(in the rows, 128 means zero)
The rows of X fall into a few groups, and each row is roughly a mix of its group's hidden directions.
X, 129 rows:
139; 143; 120; 145; 161; 159; 87; 155; 104; 114; 185; 125
123; 180; 135; 127; 160; 139; 148; 189; 99; 135; 117; 118
157; 115; 110; 112; 103; 76; 116; 154; 162; 124; 85; 150
132; 99; 127; 79; 125; 81; 162; 124; 128; 150; 167; 151
149; 112; 143; 104; 104; 110; 154; 123; 95; 140; 61; 146
151; 146; 140; 153; 165; 154; 161; 179; 105; 148; 101; 115
121; 170; 149; 110; 135; 139; 160; 189; 90; 128; 124; 117
142; 145; 131; 120; 136; 159; 161; 163; 152; 183; 124; 87
124; 160; 132; 166; 136; 153; 125; 97; 121; 99; 84; 175
139; 161; 110; 106; 160; 158; 117; 162; 127; 127; 190; 137
90; 124; 75; 142; 146; 100; 108; 121; 113; 131; 78; 146
115; 99; 106; 120; 135; 90; 151; 180; 114; 177; 115; 136
156; 138; 97; 94; 112; 148; 102; 130; 170; 145; 149; 80
83; 156; 152; 112; 106; 140; 150; 109; 126; 87; 81; 140
95; 82; 132; 162; 116; 78; 103; 144; 125; 114; 96; 139
114; 151; 150; 112; 108; 151; 150; 73; 150; 111; 79; 136
82; 151; 160; 129; 94; 123; 162; 109; 87; 113; 113; 102
177; 92; 128; 103; 115; 109; 127; 124; 144; 171; 152; 87
136; 148; 95; 107; 121; 105; 158; 156; 94; 120; 74; 100
135; 136; 124; 167; 164; 167; 93; 122; 150; 129; 181; 139
109; 128; 122; 140; 113; 86; 159; 161; 102; 142; 67; 129
96; 131; 147; 123; 74; 115; 160; 85; 113; 122; 93; 146
121; 156; 132; 86; 133; 159; 74; 101; 161; 152; 142; 141
100; 154; 149; 176; 151; 146; 122; 154; 89; 131; 106; 166
143; 84; 122; 129; 118; 87; 134; 145; 142; 130; 126; 197
124; 168; 159; 126; 116; 120; 161; 131; 70; 91; 108; 139
140; 128; 89; 116; 145; 139; 110; 118; 176; 126; 177; 170
118; 146; 123; 176; 168; 170; 130; 146; 159; 157; 145; 154
131; 168; 123; 115; 144; 178; 151; 160; 104; 177; 129; 137
164; 101; 112; 108; 134; 127; 91; 129; 180; 117; 175; 132
75; 98; 168; 128; 102; 97; 147; 149; 150; 103; 135; 144
156; 159; 103; 143; 135; 164; 87; 173; 132; 119; 93; 114
135; 138; 96; 122; 161; 140; 115; 156; 126; 148; 201; 119
184; 139; 152; 151; 163; 158; 143; 134; 129; 127; 87; 157
129; 141; 139; 131; 105; 114; 130; 97; 95; 78; 79; 163
140; 91; 123; 87; 105; 129; 125; 97; 96; 130; 181; 102
105; 164; 140; 166; 178; 165; 115; 152; 97; 123; 137; 139
156; 74; 92; 117; 90; 92; 120; 135; 127; 124; 125; 162
132; 87; 120; 121; 137; 142; 127; 179; 172; 159; 153; 96
146; 88; 112; 104; 85; 80; 140; 129; 94; 121; 100; 142
110; 87; 127; 134; 96; 133; 186; 82; 140; 145; 137; 140
118; 150; 131; 142; 113; 118; 134; 67; 82; 85; 138; 143
143; 138; 153; 66; 102; 141; 176; 121; 137; 146; 126; 101
125; 144; 167; 128; 170; 128; 184; 126; 128; 101; 86; 134
126; 162; 136; 148; 131; 121; 185; 150; 106; 120; 81; 159
125; 112; 137; 85; 89; 96; 169; 96; 148; 161; 130; 114
158; 155; 132; 96; 149; 112; 69; 166; 115; 110; 136; 107
110; 121; 112; 146; 100; 74; 147; 107; 95; 119; 80; 146
142; 138; 112; 119; 125; 86; 142; 177; 128; 137; 73; 160
118; 162; 146; 112; 154; 146; 113; 159; 118; 102; 182; 89
133; 81; 141; 115; 83; 146; 136; 90; 80; 133; 147; 129
162; 142; 103; 99; 141; 134; 119; 161; 58; 136; 128; 123
185; 137; 159; 126; 115; 140; 170; 164; 104; 153; 108; 128
112; 158; 152; 153; 125; 149; 169; 111; 70; 108; 133; 103
128; 70; 152; 121; 125; 112; 125; 128; 160; 151; 184; 147
117; 119; 161; 147; 117; 93; 152; 124; 102; 108; 69; 161
100; 149; 102; 86; 143; 151; 142; 74; 156; 135; 147; 150
127; 167; 173; 153; 144; 153; 148; 89; 124; 83; 113; 127
119; 130; 186; 118; 88; 142; 145; 114; 156; 106; 99; 93
123; 143; 143; 164; 163; 190; 96; 124; 137; 123; 148; 156
107; 129; 135; 193; 133; 105; 113; 171; 123; 92; 143; 142
138; 164; 97; 127; 164; 117; 78; 175; 127; 109; 136; 111
147; 108; 140; 108; 107; 62; 126; 135; 128; 102; 83; 147
122; 162; 151; 161; 159; 163; 137; 123; 93; 148; 98; 88
114; 117; 122; 144; 120; 87; 185; 157; 156; 163; 113; 152
145; 146; 123; 136; 173; 135; 107; 175; 84; 138; 145; 90
67; 131; 116; 152; 141; 116; 134; 190; 140; 137; 123; 110
135; 176; 120; 112; 169; 135; 84; 159; 130; 123; 155; 94
129; 160; 180; 124; 132; 164; 136; 99; 170; 108; 102; 145
153; 130; 132; 93; 140; 154; 125; 156; 124; 153; 187; 88
126; 130; 161; 67; 86; 104; 118; 162; 105; 114; 128; 134
134; 158; 74; 131; 144; 119; 118; 192; 121; 147; 114; 139
102; 144; 162; 125; 96; 99; 163; 117; 136; 86; 88; 148
136; 78; 122; 118; 122; 109; 89; 121; 147; 158; 132; 71
108; 145; 146; 171; 130; 148; 189; 97; 138; 94; 127; 131
98; 146; 144; 78; 85; 142; 164; 148; 141; 125; 159; 149
157; 93; 132; 126; 116; 90; 73; 133; 153; 96; 129; 157
97; 111; 139; 129; 79; 109; 120; 80; 84; 132; 139; 104
112; 99; 107; 167; 134; 79; 105; 162; 100; 123; 100; 147
127; 91; 137; 161; 144; 117; 110; 172; 93; 140; 110; 176
120; 162; 144; 150; 162; 145; 164; 134; 124; 98; 70; 111
104; 106; 154; 119; 76; 90; 131; 94; 106; 93; 118; 115
148; 114; 79; 107; 106; 96; 132; 151; 179; 157; 130; 144
111; 96; 140; 102; 118; 93; 138; 121; 136; 113; 190; 166
137; 98; 153; 103; 76; 135; 104; 89; 143; 158; 158; 123
148; 98; 137; 140; 105; 103; 105; 154; 121; 128; 99; 194
163; 127; 96; 152; 164; 141; 98; 146; 126; 156; 181; 116
136; 177; 102; 137; 187; 134; 94; 153; 128; 149; 114; 135
125; 86; 108; 124; 87; 134; 182; 147; 109; 146; 164; 131
136; 149; 116; 165; 189; 156; 95; 117; 122; 147; 130; 95
112; 197; 127; 125; 134; 122; 148; 127; 88; 114; 105; 165
124; 99; 111; 119; 119; 103; 152; 147; 69; 150; 146; 173
174; 129; 159; 76; 98; 126; 144; 121; 100; 110; 155; 112
116; 86; 115; 109; 90; 79; 106; 111; 143; 96; 157; 128
146; 120; 115; 133; 111; 86; 112; 107; 89; 136; 71; 161
154; 167; 164; 126; 112; 163; 132; 152; 107; 101; 124; 79
155; 174; 140; 164; 140; 169; 157; 170; 125; 143; 116; 119
145; 94; 112; 108; 119; 137; 97; 115; 145; 142; 200; 131
93; 128; 100; 173; 155; 159; 126; 120; 136; 137; 184; 138
108; 156; 154; 134; 141; 114; 187; 128; 133; 132; 70; 131
81; 116; 94; 105; 156; 126; 91; 117; 115; 111; 169; 156
137; 157; 136; 132; 175; 182; 109; 137; 134; 138; 166; 96
152; 99; 105; 144; 131; 92; 94; 97; 146; 120; 184; 127
175; 113; 154; 91; 91; 103; 143; 123; 87; 117; 104; 121
121; 136; 141; 183; 137; 135; 88; 140; 171; 115; 106; 166
168; 122; 184; 110; 133; 147; 102; 115; 125; 84; 103; 114
124; 150; 184; 138; 119; 164; 97; 126; 75; 130; 111; 123
130; 93; 102; 126; 147; 97; 114; 175; 110; 155; 178; 131
116; 90; 116; 106; 76; 133; 175; 152; 127; 164; 140; 135
158; 159; 147; 110; 167; 141; 103; 181; 95; 121; 139; 110
126; 119; 137; 100; 70; 104; 138; 96; 82; 117; 119; 157
145; 73; 95; 117; 98; 74; 117; 140; 129; 126; 127; 152
134; 116; 109; 75; 135; 128; 103; 82; 123; 121; 183; 133
148; 166; 152; 120; 113; 167; 167; 128; 151; 146; 97; 88
143; 149; 103; 150; 188; 141; 74; 108; 146; 132; 137; 125
150; 93; 126; 158; 92; 132; 122; 124; 157; 108; 74; 161
134; 91; 123; 103; 83; 87; 115; 102; 87; 108; 131; 109
132; 97; 128; 122; 80; 89; 162; 130; 121; 124; 87; 166
89; 137; 115; 101; 139; 137; 139; 135; 169; 139; 190; 101
69; 135; 127; 127; 112; 107; 160; 137; 137; 123; 67; 134
102; 145; 155; 181; 145; 165; 101; 150; 128; 91; 133; 148
130; 149; 106; 103; 106; 106; 155; 162; 72; 137; 122; 167
119; 126; 114; 175; 156; 159; 96; 155; 111; 128; 157; 173
125; 155; 138; 135; 164; 92; 115; 180; 112; 130; 109; 174
140; 165; 172; 95; 142; 145; 159; 121; 156; 136; 95; 93
144; 145; 96; 112; 149; 77; 78; 147; 112; 115; 118; 158
121; 173; 111; 133; 142; 107; 90; 187; 107; 147; 111; 141
111; 150; 166; 161; 149; 183; 124; 122; 82; 117; 119; 123
106; 91; 118; 135; 123; 152; 151; 138; 188; 150; 162; 100

Here is one row of each group, with its name. Which group are the others in?
149; 125; 168; 70; 88; 129; 162; 124; 119; 129; 117; 100
<56>
96; 137; 146; 98; 85; 139; 143; 106; 91; 109; 176; 114
<97>
130; 96; 124; 98; 90; 87; 136; 120; 65; 131; 126; 132
<116>

123; 85; 88; 174; 99; 140; 140; 129; 122; 132; 114; 175
<116>
186; 140; 131; 112; 102; 117; 144; 135; 89; 132; 87; 95
<56>
145; 107; 157; 104; 109; 74; 137; 128; 168; 133; 101; 166
<116>
94; 88; 105; 109; 117; 74; 136; 139; 132; 154; 90; 116
<56>
170; 115; 95; 135; 148; 106; 120; 168; 78; 159; 129; 138
<56>
150; 117; 156; 74; 107; 146; 131; 70; 141; 120; 151; 131
<56>
102; 147; 141; 141; 99; 106; 180; 120; 76; 103; 106; 132
<97>
121; 174; 107; 136; 167; 125; 133; 166; 94; 102; 95; 103
<116>
107; 131; 151; 124; 118; 141; 136; 120; 189; 124; 178; 87
<56>
121; 132; 123; 92; 129; 105; 61; 114; 159; 103; 159; 128
<97>
146; 148; 117; 127; 151; 172; 93; 116; 142; 130; 181; 89
<56>
